In the rows, 128 means zero.
Each named turn below is shown by a few rows before and after it. Which turns, in which order, take the first row of each later pair to the second? The first pair is answered.
k_847:
[123  96 138 108 188 114 129  76 194 128 112 130 127 127 104 113 102 131
  85 143 144 104 177 104 144 159  86 150 121 131 144 105  95 125 145 155
  94 165 136 132 161 143 110  94  98] -> [118  94 123 115 174 139 155 108 183 113  98 124  62 159  92 154  89 141
  85 124 112 103 165 102 148 128 117 147  87 101 140  92  96 109 129 143
 107 169 103 130 130 152 145 104 106]
[117 127 135 129 173 147 133 106 175 128 130 126  89 130 104 120 128 123
 115 131 123 126 122  91 145 110 107 116 128 153 168 135 101 119 133 146
 112 144 114 123 160 120 112 144 144] -> [121 128 144 137 171 141 132  99 173 128 133 116  88 118 108 132 121 125
 112 139 127 126 127  91 136 112 102 124 123 151 164 131  88 121 132 147
 107 138 116 123 160 114 110 149 135]
[158 147 135 137 114 115 105 117  97 113 106 138 182  81 140 159 114 152
 137 163 149 145 186 116 149 115 104 158 127  81 130 139  85 105 162 131
  85 138 134  65  44 104 184 154 127] -> [144 148  64 112 107 156 121 157 129  99  76 157 132 162 127 130 138 126
 165 118 126 160 121 108 181  83 177 117 109 108 153 158 156 106 130 140
 154 187 125  82  55 158 184 121 174]
k_264:
[ 92 126 101 175 115 151 125 142 148 121 144  83 132 102  92 178 172 121
 103 168 159 112 106 131 120 104 122 142 110 137  66 152 122  99 103 136
 125  88 141 104 141 116 154 109 149] -> [ 91 126  99 171 108 152 125 139 137 125 139  85 131 101  94 173 167 115
 115 160 152 113 104 140 116 104 125 141 110 129  60 148 127 104 102 129
 129  86 146 106 136 114 160 101 152]
[117 115 181 114 131 109 118 120 143 141 117 119 146 148 131 115 121 120
 139 125 156 127 139 160 142 148 124 147 129 134 122  97 136 129 135 125
 137 113 132 102 126 114 102 131 119] -> [117 120 166 103 147 115 122 128 154 127 109 118 134 156 119 105 138 126
 138 117 153 134 127 146 145 144 136 145 134 143 129 105 142 126 138 132
 160 119 134 111 138 120  95 126 121]
[120 117 124 152 112 122 128 113 149 113 127 154 131 119 151 127 114 119
 119 150 152 125 123 104 142 119 118 124 140 116 117 134 115 101 107 140
 104 151 104 113 141 126 152 125 131] -> [128 129 101 138 102 137 128 121 142 101 120 157 136 135 152 124 127 118
 132 131 137 130 102 120 139 109 133 108 147 125 112 151 144 111 107 133
 136 145 121 129 139 139 151 107 137]
[123 119 146 130 159 125 134 127 138 147 134 115 114 126  90 133 139 140
 105 153 131 132 136 104 134 127 105 137 117 128 149 104  88 111 139 143
 114 113 109 130 148 103 123 160 115] -> [131 147 105  99 127 143 135 152 103 132 114 115 123 145 104 122 164 130
 147 124 108 142  95 148 129 121 139 123 125 135 133 143 146 136 131 123
 177 101 141 156 122 132 126 112 122]
k_236:
[123 141 110 138 123 125 123 116 129 128 114 139 143 140 140 121 133 129
 140 133 143 129 125 135 133 123 130 132 141 122 117 127 137 130 106 142
  99 137 122 118 128 125 122 127 148] -> [121 130 120 144 129 124 127 112 131 135 115 138 134 141 132 130 126 127
 134 136 140 126 132 126 135 122 124 134 132 123 124 115 127 130 111 144
  95 137 114 118 133 127 121 137 143]
[117 134 132 114 143 152 116 136 148 135 152 145 114 114  95 119  90 138
 111 152 158 136 127 132 140 133 103 124 138 123 133 143  88  85 116 127
 115 105 130 106 135  88 151 141 126] -> [115 156 111 102 131 156 113 134 129 118 140 148 128 112 115 108 100 135
 124 155 158 141 103 153 137 127 111 121 161 127 114 170 108  90 115 117
 135 108 157 118 129  99 154 115 130]
[118 127 117 130 107 131 142 114 120 116 113 120 111 129 155 150 119 127
 127 145 143 118 126 128 137 102 141 120 116  99 105 108 114  99 119 118
 108 133 119 119 106 140 158 131 130] -> [126 124 145 128 123 114 118  98 129 131 130 114 156  91 145 135 127 127
 119 153 159 120 143 126 126 131 111 132 125 114 112 106 100 115 135 126
  95 122 136 129 122 122 136 140 119]
[123 101 123 138 134 126 131 144 159 148 145 123 117 136 120 118 134 123
 124 114 124 116 120 126 117 122 135 118 123 149 127 145 133 124 115 134
 128 147 122 137 139 126 125 122 150] -> [128 102 126 129 138 120 122 136 154 153 150 120 132 124 119 114 136 118
 122 116 127 121 120 132 112 134 129 119 133 152 127 142 135 132 124 134
 124 143 132 144 144 126 116 123 145]
Pairs:
(2 to 3 turns a pair)
[138 155 129 104 140 132 148 155 115 114 129 113 116 108  99 136 150 145
 123 119  97 129 114 143 121 131 124 148 132 138 134 133 123 129 164 116
 164  74 132 149 125 112 129 128  98] -> [140 147 139 115 156 128 158 154 134 117 132 119 105 107  84 132 142 147
 113 127 103 129 122 130 124 133 114 151 128 140 141 127 105 122 162 131
 154  80 124 133 141 106 125 140  97] => k_264, k_264
[133 139 146 133 108 140 110 140 105 157 119  95  88 146 125 151 106  95
 160  79 115 122 131 128 117 133 168 119  70 144 166 132 129 143 149 126
 119 113 127 144 130 157 116 135 138] -> [128 137 158 131 133 137 102 122 137 161 122 102 116 136 121 123 113  90
 141  88 143 122 142 109 122 148 147 119  86 168 177 132 122 145 158 146
 106 122 137 139 162 155  95 137 137] => k_264, k_847
[132 114 176 106 157 146 104 115 139 182 169 127 144 168 127  89 135 140
 132 122 161 126 145  96 151 154 134 131 104 111 142 127 106 118 120 130
  91 135 126 127 148 116 105 151 154] -> [141 130 175  91 159 143  99 113 119 163 169 122 169 144 131  87 150 146
 136 132 163 132 144 117 138 162 116 142 124 112 130 146 110 126 134 119
 106 106 151 136 147 108 101 136 136] => k_847, k_264, k_847
[116 135  88 107 115 176 177 128 119 109  85 104  96 118 139  91 178 146
 138 126 117 129 109 144 133 106 154 120 105 114 100 144 167 111 126  95
 176 140 144 152 119 147 134 149 113] -> [121 138 108  94 128 160 156 116 113 112 100  99 146  88 143  68 193 140
 137 127 139 133 124 158 116 131 121 131 124 126 105 156 164 127 143  99
 169 118 168 161 134 136 115 144 101] => k_236, k_236
[ 83 117 102 127  88 187 163 133  85 119 105 131  86 117 126 108 151 132
 167 110  85 112 127 162 123 119 138 134 148 146 165 145 154 134 129 100
 148 134 141 171 130 198 129 121  93] -> [ 96 107 151 125 119 153 142 121  99 153 134 119 124  80 104  93 149 131
 155 115 109 118 164 152 113 156  94 150 150 159 190 122 131 147 158 113
 115 112 147 170 164 169 107 147  67] => k_236, k_264, k_847
[146 112 131 104  96 115 104 152 135 164 146 174 177 135 115  96 144 141
 106 127 147 126 135 114 120 149 120 108 153 182 175 168 162 174 126 164
 152 156 126 128 160 129  97 110 146] -> [133 109 115 111  60 120 110 173 111 163 139 168 141 165 128 128 123 142
 114 103 128 122 121 122 122 134 162 102 125 161 164 161 182 170 102 153
 163 161 102 132 120 144 120 115 153] => k_264, k_847, k_847
[ 89  94 154 144 156 131 140 139 195 166 137 132  92 155  89 112 126 125
 113 116 139 116 135  61 135 118 116 131 112 132 177  74 118 111 125 158
 110 165  93 115 160 154 126 149 135] -> [103 122 128 138  86 134 150 168  99 152 132 103  87 145 127 173 114 135
 150  97  96 113 124 147  98 109 145 142 100  78 124  87 147 129 122  98
 138 108 103 146  58 157 165 134 123] => k_264, k_847, k_847
[120 113 132 137 140 143 121 124 128 116 121 118  74 128  92 132 106 144
  89 158 135 140 138  95 131 120 141 143 108 126 145 110 116  76 132 138
 112 118 100 106 145 106 135 145 140] -> [112 118 116 131 137 155 122 136 135 114 119 128  70 146  83 124 113 140
  94 147 131 145 124  91 144 113 155 133 108 138 151 120 130  84 128 140
 132 132 103 110 150 116 132 136 149] => k_847, k_847, k_847
